In the data rows, 50 means zero.
Here are some points, one per row:
[54 36 30 46 41 49 41 43 30 41 39 48 45 56 61 63 49 60 65 63 50 51 57 59 51 37 43 40 59 53 44 52 53 45 55 47 50 46 56
 40 48 60 63 52 78 56 66 51 67 65 40 49 38 30 44 41 47 32 36 35 53 44 46 47]
[76 58 79 55 83 55 47 34 54 59 78 34 63 74 38 62 31 40 78 61 33 58 76 35 32 60 65 80 45 28 55 63 70 62 65 52 48 33 40
 37 57 28 54 23 50 30 34 31 31 48 45 52 50 51 49 42 21 39 37 49 69 40 61 53]
[64 54 57 30 48 35 51 51 46 26 24 25 28 37 20 45 56 47 48 37 45 29 21 25 27 30 51 45 55 48 47 61 57 67 39 80 77 52 51
 82 57 68 76 55 30 50 33 81 47 56 48 69 48 58 74 68 59 65 56 73 53 50 66 84]
[40 46 35 51 39 37 32 41 37 36 40 38 31 50 39 54 46 63 58 51 70 63 66 59 53 53 45 42 53 46 50 59 45 51 50 56 56 54 52
 50 46 51 44 45 51 48 58 64 60 62 66 55 62 64 61 49 40 36 42 42 31 36 39 42]
[72 53 72 83 64 69 71 45 57 53 62 39 32 36 56 34 42 35 43 13 14 15 36 4 52 58 15 29 41 50 39 54 36 52 52 53 36 55 68
 60 47 46 60 53 60 61 43 22 37 67 71 82 69 50 68 54 30 49 71 34 58 58 54 66]
[53 56 64 58 75 63 62 64 58 58 47 59 38 58 50 55 60 67 44 52 54 68 55 37 42 51 49 39 51 52 63 64 60 53 62 45 51 44 33
 32 35 41 19 24 35 37 37 37 36 50 36 34 40 19 56 49 47 61 69 75 63 73 51 69]
[80 70 41 55 46 74 73 65 26 62 32 62 71 54 46 70 43 62 64 43 45 42 33 65 67 36 59 40 59 63 68 59 61 57 60 72 31 37 70
 16 52 44 29 52 0 71 50 42 25 81 39 14 50 61 29 14 54 62 36 39 69 59 72 99]
[69 61 75 73 83 61 51 63 56 60 65 54 72 28 46 36 61 59 80 73 62 45 52 38 52 26 57 66 38 73 22 77 31 57 59 46 69 27 39
 41 40 59 43 49 45 11 31 47 47 35 49 54 35 62 40 74 75 33 75 52 40 68 28 70]
[40 45 34 49 21 38 15 36 28 71 47 58 59 63 55 67 51 54 77 52 77 49 44 36 63 47 41 64 60 39 45 48 43 44 34 44 56 76 81
 34 61 49 52 26 31 21 31 4 45 2 50 34 12 47 54 35 56 68 74 33 63 62 70 68]
[41 56 55 32 44 38 46 55 61 36 33 55 63 64 76 47 55 27 25 64 64 44 69 36 39 61 38 53 31 44 55 58 47 28 73 62 50 28 38
 62 73 61 67 42 44 56 56 39 60 25 18 29 41 44 0 70 41 54 28 38 30 44 33 61]
[64 60 59 58 46 40 32 31 36 36 35 43 25 40 30 33 37 32 24 26 26 41 40 42 29 30 40 37 49 48 64 59 60 56 65 64 62 58 62
 55 49 50 50 56 60 47 64 54 65 54 57 54 61 61 62 61 66 55 61 51 50 58 69 54]
[45 56 56 45 54 61 74 63 64 70 67 48 46 60 54 53 55 54 55 34 51 60 56 66 47 46 54 45 49 51 39 30 36 54 53 52 59 59 58
 54 49 53 48 44 34 37 33 35 42 43 32 35 44 30 43 40 46 29 51 37 44 38 47 54]
[41 47 51 35 37 88 41 29 45 24 48 10 67 57 51 33 49 81 57 59 29 66 70 53 52 65 46 65 38 66 59 31 42 35 32 47 46 46 19
 51 59 61 19 76 42 45 99 73 80 45 58 44 69 58 51 46 29 77 72 67 67 68 55 42]
[54 44 21 59 45 46 46 23 51 35 38 44 34 45 43 47 58 56 46 68 58 61 60 36 67 55 75 60 26 55 50 50 41 49 44 34 46 61 50
 43 43 54 56 59 43 58 33 23 51 60 62 48 77 56 45 96 88 62 56 54 66 31 26 32]
[53 52 54 58 56 64 52 70 63 70 56 65 55 50 59 55 46 55 48 52 48 63 50 55 55 49 55 46 61 48 54 36 45 44 43 52 59 60 57
 64 47 63 58 53 52 39 34 35 37 37 29 41 40 44 49 41 34 52 40 47 37 43 43 39]
[50 33 55 32 40 42 52 57 37 40 50 56 51 52 66 68 72 59 56 61 55 64 47 57 64 49 44 52 53 37 58 50 60 54 60 56 61 51 69
 46 51 43 60 46 48 54 45 51 62 57 75 73 67 67 63 64 54 52 53 52 38 54 38 28]
[33 48 50 46 39 45 32 26 52 49 39 65 44 48 65 57 63 48 51 41 65 57 68 56 47 54 62 58 48 43 63 54 72 63 53 42 64 53 39
 49 45 72 49 71 47 63 58 57 47 54 60 80 60 73 62 22 48 36 41 28 51 58 41 44]
[40 33 47 43 52 49 50 46 57 61 63 71 56 65 48 61 59 60 47 47 48 49 46 51 54 52 62 47 54 55 53 48 45 44 39 45 53 42 57
 53 58 60 54 55 63 53 54 48 35 44 37 43 36 42 36 39 31 46 52 38 37 43 42 39]
[43 26 59 42 31 50 30 74 73 67 53 53 45 75 69 55 58 50 59 52 54 53 49 43 59 36 51 43 53 56 59 72 42 63 54 46 36 54 35
 58 50 38 53 58 60 59 60 74 53 55 50 41 47 43 41 32 36 41 55 57 59 22 45 22]
[63 56 58 48 53 50 54 56 65 56 65 75 57 64 47 43 35 36 28 31 29 32 34 40 35 28 31 28 35 23 26 28 33 31 46 44 54 64 57
 53 61 69 56 58 60 60 51 65 56 51 58 59 73 64 67 57 61 55 52 59 62 63 61 63]
[30 30 36 51 72 25 76 47 62 85 51 63 91 39 60 59 55 54 59 53 57 40 50 79 47 69 59 43 51 47 61 57 73 83 25 60 49 69 58
 45 26 50 52 51 73 55 72 80 71 28 41 43 78 28 48 59 34 38 52 63 47 53 40 59]
[33 50 43 25 48 25 58 47 28 54 35 38 38 42 42 49 45 38 13 47 50 44 48 42 56 65 53 78 68 84 49 51 28 53 69 56 57 54 43
 38 52 29 59 62 64 67 57 47 50 71 43 73 32 72 79 59 47 71 56 81 80 54 44 49]
[51 64 45 81 56 73 77 51 56 65 43 60 42 66 54 47 45 54 58 77 35 50 49 56 55 72 51 66 50 54 39 49 53 48 69 67 68 50 80
 60 67 38 39 53 48 45 33 67 35 30 37 53 48 37 46 46 45 44 21 29 52 32 57 25]
[42 67 60 54 59 60 46 65 56 21 36 38 60 26 74 66 49 18 30 54 64 10 45 63 60 19 58 58 65 74 68 34 70 26 25 36 39 43 12
 11 21 13 21 18 32 28 13 59 35 42 60 15 58 67 16 67 64 45 52 52 42 73 74 53]
[46 56 63 32 34 44 36 54 49 49 57 62 61 60 63 57 55 77 66 35 50 45 45 44 50 65 42 58 64 62 49 41 60 47 65 59 51 55 48
 53 53 56 61 70 73 69 55 44 48 43 40 44 43 27 41 47 55 40 39 64 36 43 51 35]
[41 40 28 40 37 39 40 38 45 56 63 53 58 63 56 60 61 62 59 62 46 50 41 52 46 41 42 42 53 55 56 57 52 50 56 54 44 44 37
 54 46 56 56 67 54 54 51 61 54 66 58 51 49 36 52 39 39 42 43 32 36 38 45 39]
[41 52 53 29 45 26 40 25 15 33 34 35 36 28 35 40 50 45 50 66 46 78 42 58 52 68 61 52 66 43 33 48 46 50 59 33 38 65 56
 64 38 48 31 40 45 66 54 73 77 63 60 57 43 32 35 33 34 37 38 38 48 47 25 24]
[58 57 49 81 57 23 57 93 75 8 91 55 59 29 46 33 61 48 36 71 67 48 51 88 43 56 63 58 29 46 77 47 68 59 47 32 27 62 39
 77 62 36 48 37 29 53 81 21 20 41 64 57 19 36 47 25 50 35 6 44 18 47 85 49]
[31 36 45 41 41 31 38 52 39 41 37 30 36 33 29 34 33 39 60 44 38 61 58 70 71 65 63 43 63 56 55 58 53 41 48 55 47 48 48
 61 61 55 58 49 63 58 47 54 45 49 60 58 63 58 66 64 76 61 65 59 55 54 57 49]
[45 60 60 66 55 70 66 61 50 72 54 44 49 34 40 43 29 34 29 29 41 36 25 32 21 27 34 26 17 23 26 33 46 48 30 26 45 47 58
 55 62 58 59 57 71 64 62 63 65 61 56 53 54 61 60 54 62 67 61 63 64 49 54 45]
[48 47 38 48 63 60 65 56 62 62 62 62 60 62 50 54 48 48 36 39 48 51 58 47 60 58 50 58 66 39 45 54 49 46 47 54 43 56 51
 62 50 69 51 62 54 47 48 46 47 39 45 29 28 42 50 37 52 37 48 45 32 42 34 34]
[60 36 28 41 36 53 28 32 50 41 42 36 29 36 35 24 37 39 41 40 65 56 57 74 56 64 50 58 60 59 49 44 47 63 48 46 55 45 57
 56 71 53 55 49 65 51 47 53 51 58 46 55 64 57 63 63 58 71 48 49 38 40 29 48]
[50 66 49 63 50 63 69 58 66 55 63 70 49 59 45 45 56 51 58 54 67 71 51 52 46 59 43 31 43 30 29 25 26 27 26 34 22 12 33
 38 12 17 49 39 47 36 51 51 70 66 62 69 51 72 61 63 71 61 66 70 58 64 68 67]
Along one direction, these points spread out more than along any other. Take the direction at right angles to it along which they spread out most. Go by this last direction. Where along it does each point below lie, from 0 to 99? 50 is the average, and the first point above lies past it. One standard deviation of the points above along it is 16.
[41 40 28 40 37 39 40 38 45 56 63 53 58 63 56 60 61 62 59 62 46 50 41 52 46 41 42 42 53 55 56 57 52 50 56 54 44 44 37
 54 46 56 56 67 54 54 51 61 54 66 58 51 49 36 52 39 39 42 43 32 36 38 45 39] 68
[64 60 59 58 46 40 32 31 36 36 35 43 25 40 30 33 37 32 24 26 26 41 40 42 29 30 40 37 49 48 64 59 60 56 65 64 62 58 62
 55 49 50 50 56 60 47 64 54 65 54 57 54 61 61 62 61 66 55 61 51 50 58 69 54] 38
[45 56 56 45 54 61 74 63 64 70 67 48 46 60 54 53 55 54 55 34 51 60 56 66 47 46 54 45 49 51 39 30 36 54 53 52 59 59 58
 54 49 53 48 44 34 37 33 35 42 43 32 35 44 30 43 40 46 29 51 37 44 38 47 54] 48
[64 54 57 30 48 35 51 51 46 26 24 25 28 37 20 45 56 47 48 37 45 29 21 25 27 30 51 45 55 48 47 61 57 67 39 80 77 52 51
 82 57 68 76 55 30 50 33 81 47 56 48 69 48 58 74 68 59 65 56 73 53 50 66 84] 35
[80 70 41 55 46 74 73 65 26 62 32 62 71 54 46 70 43 62 64 43 45 42 33 65 67 36 59 40 59 63 68 59 61 57 60 72 31 37 70
 16 52 44 29 52 0 71 50 42 25 81 39 14 50 61 29 14 54 62 36 39 69 59 72 99] 31
[46 56 63 32 34 44 36 54 49 49 57 62 61 60 63 57 55 77 66 35 50 45 45 44 50 65 42 58 64 62 49 41 60 47 65 59 51 55 48
 53 53 56 61 70 73 69 55 44 48 43 40 44 43 27 41 47 55 40 39 64 36 43 51 35] 66
[60 36 28 41 36 53 28 32 50 41 42 36 29 36 35 24 37 39 41 40 65 56 57 74 56 64 50 58 60 59 49 44 47 63 48 46 55 45 57
 56 71 53 55 49 65 51 47 53 51 58 46 55 64 57 63 63 58 71 48 49 38 40 29 48] 62
[58 57 49 81 57 23 57 93 75 8 91 55 59 29 46 33 61 48 36 71 67 48 51 88 43 56 63 58 29 46 77 47 68 59 47 32 27 62 39
 77 62 36 48 37 29 53 81 21 20 41 64 57 19 36 47 25 50 35 6 44 18 47 85 49] 54
[76 58 79 55 83 55 47 34 54 59 78 34 63 74 38 62 31 40 78 61 33 58 76 35 32 60 65 80 45 28 55 63 70 62 65 52 48 33 40
 37 57 28 54 23 50 30 34 31 31 48 45 52 50 51 49 42 21 39 37 49 69 40 61 53] 41
[51 64 45 81 56 73 77 51 56 65 43 60 42 66 54 47 45 54 58 77 35 50 49 56 55 72 51 66 50 54 39 49 53 48 69 67 68 50 80
 60 67 38 39 53 48 45 33 67 35 30 37 53 48 37 46 46 45 44 21 29 52 32 57 25] 56
[45 60 60 66 55 70 66 61 50 72 54 44 49 34 40 43 29 34 29 29 41 36 25 32 21 27 34 26 17 23 26 33 46 48 30 26 45 47 58
 55 62 58 59 57 71 64 62 63 65 61 56 53 54 61 60 54 62 67 61 63 64 49 54 45] 26
